[  7.8 -10.7  35.5 -26.8  12.8 -39.4 -19.2  -8.1] : Pana
[-17.8  53.4 -10.8  35.1  -0.8   4.4   6.0  46.4] : gif
[ 29.1 -43.7  11.1 -38.5  34.8  17.8 -35.2  21.6] : gofar
[-30.6  66.1  -1.5  75.1   7.8  12.3 -21.3  24.3] : kof
[-11.6  42.6  11.5  29.2   3.1  69.9  78.8  82.9] : Rizop
[ 16.9  -9.8 -16.8  77.6  22.7   0.9 -15.4  -2.7] : Luf
[-17.9  53.4 -10.8  25.2  51.2   7.8 -43.4 -22.3] : Fitip
[ 31.1  53.4 -10.8  35.1  -0.9 -72.3   5.7 -46.7] : gini
[-23.9 -34.2  12.0   4.3  24.8  17.1 -42.2   1.5] : Femi
size: [ 31.1  53.4 -10.8]	3
rest: [ 53.4 -10.8  35.1  -0.9]	[-72.3   5.7 -46.7]
rest: [-17.8  53.4 -10.8]	[35.1 -0.8  4.4  6.0 46.4]

[-55.7  41.3  50.5 -18.4 -35.7  44.5 -60.3] = Rizop
[  3.7 -60.1 -72.5  15.2  82.2 -52.0  37.9] = Rav
[ 16.8  23.4  83.9  -0.6  -6.6  50.4 -71.8] = kof
[ -0.4  25.5  86.0  -3.4  -3.2  55.0 -82.6] = Femi
[-71.6 -15.5  -6.5  -5.3  55.9   4.6 -50.0] = gif
[ 70.6 -28.4  33.3  20.6  52.3   5.0 -22.5] = gofar
[-13.3 -29.3 -41.4   5.2  41.8 -26.6  16.3] = rizi
[-58.7   3.1 -18.4  -9.7   5.7  -2.1 -11.2] = Luf
[-51.3  14.0  -7.3 -11.6 -13.0   5.2 -10.8] = Pana
[-37.0  47.7  46.0 -17.9 -59.3  40.1 -37.0] = Fitip
size: [16.8 23.4 83.9 -0.6 -6.6]	5
rest: [14.0 -7.3]	[-11.6 -13.0   5.2 -10.8]
size: [-13.3 -29.3 -41.4]	3

[-61.2 -18.3  78.0  48.9 -22.8  53.8 -31.8 -43.3] = Fitip
[ -1.2   8.2  62.3  -2.9 -12.5  29.6 -62.8 -18.2] = Seni
[ 60.5 -18.3  78.1  48.9 -22.8  29.7 -62.8  61.3] = gofar
size: [-61.2 -18.3  78.0  48.9 -22.8]	5
rest: [-18.3  78.0  48.9]	[-22.8  53.8 -31.8 -43.3]
size: [-1.2]	1
size: [60.5]	1
rest: [ 29.6 -62.8]	[-18.2]
rest: [-18.3  78.0  48.9 -22.8]	[ 53.8 -31.8 -43.3]

[-61.8  22.5 -37.8 -17.4  30.8 -57.5 -31.4  16.2] -> Femi
[-69.6  29.7 -31.6 -20.7  61.5 -58.5 -41.0  29.1] -> Luf
[-69.6  29.8 -31.6 -17.4  61.5 -58.6 -31.4  16.2] -> gini
rest: [ 61.5 -58.5]	[-41.0  29.1]
rest: [-58.5 -41.0]	[29.1]
rest: [-31.6 -20.7  61.5 -58.5]	[-41.0  29.1]
rest: [-69.6  29.7 -31.6]	[-20.7  61.5 -58.5 -41.0  29.1]
rest: [-69.6  29.8 -31.6 -17.4  61.5]	[-58.6 -31.4  16.2]

[  5.3  37.5 -87.6 -27.1 -92.6 -19.6   8.6] -> Femi
[ -5.3  37.5 -29.1  34.6 -92.6 -17.6 -12.1] -> Rizop
[  7.1  39.9 -50.3 -15.6 -92.6 -17.6  -3.4] -> gini
[ -8.7  37.5 -45.3  29.8 -92.6 -23.4 -14.0] -> Pana
[  5.3  37.5 -75.6 -11.9 -92.6 -22.6   3.7] -> rizi
[  5.3  47.1  -9.9  10.1 -91.4  26.1   3.7] -> Rav
[  5.3  44.8   1.3  14.1 -92.1  28.4   3.7] -> kof
[ -8.7  37.4 -48.6  10.1 -92.6 -17.6  -3.3] -> gofar
rest: [44.8  1.3]	[ 14.1 -92.1  28.4   3.7]
size: [  7.1  39.9 -50.3 -15.6 -92.6]	5
rest: [-8.7 37.5]	[-45.3  29.8 -92.6 -23.4 -14.0]
rest: [-45.3  29.8]	[-92.6 -23.4 -14.0]
size: [ -8.7  37.4 -48.6  10.1 -92.6 -17.6]	6
size: [  5.3  37.5 -87.6 -27.1 -92.6 -19.6   8.6]	7
rest: [-50.3 -15.6 -92.6 -17.6]	[-3.4]

[  5.6   2.2 -27.4  18.6  13.1  17.0 -21.4 -34.3  40.0  -0.9  43.5  13.3
 -20.5 -23.0  34.8  21.6 -16.0 -34.3 -10.3  -7.2]  kof
[ 26.3 -39.1  24.2  57.5  72.5 -20.6 -18.8 -46.6 -15.3  63.2  14.4 -23.8
 -51.0  27.3  67.7 -29.5 -38.4 -28.8 -32.6 -54.3]  Seni
[  3.2  24.1  -4.8  -7.5 -15.8  20.8  13.0  10.8  15.5 -23.1   4.1   8.2
  13.3  -4.5 -14.4  23.6  20.3   2.9  20.0  17.0]  Luf
[-18.6 -30.3  29.2 -20.0  -3.1 -44.4   4.5  37.8 -51.2  32.8 -42.5  -5.9
  23.5  23.1 -15.2 -47.9 -21.8  47.5 -13.8   5.7]  Rav
[ 31.7  16.6  27.0  25.4  20.3  18.5  25.7 -15.1 -16.8 -23.1   4.2 -34.9
 -25.1  28.9  -2.0  11.2  19.5 -19.2  21.9 -28.2]  rizi
[  6.5  14.3  -2.5   2.9  -2.2  15.1   6.5   0.0  12.9 -10.4   7.9   4.0
   2.2  -1.5  -0.3  16.4  10.1  -4.0  11.0   5.6]  Fitip
[-30.3 -37.2   4.9 -26.6 -11.7 -46.4 -14.9  22.4 -37.0  25.1 -27.7   1.3
  16.1   0.0 -15.3 -47.9 -21.8  32.1 -27.2   4.6]  gif
[ 24.4 -26.6   5.3  53.3  60.8  -5.3 -23.1 -54.5   6.7  43.4  30.0 -15.3
 -51.6  10.1  66.1 -10.1 -35.2 -42.0 -27.8 -47.5]  Pana
rest: [-15.3 -47.9 -21.8]	[ 32.1 -27.2   4.6]
rest: [-23.1   4.1]	[  8.2  13.3  -4.5 -14.4  23.6  20.3   2.9  20.0  17.0]

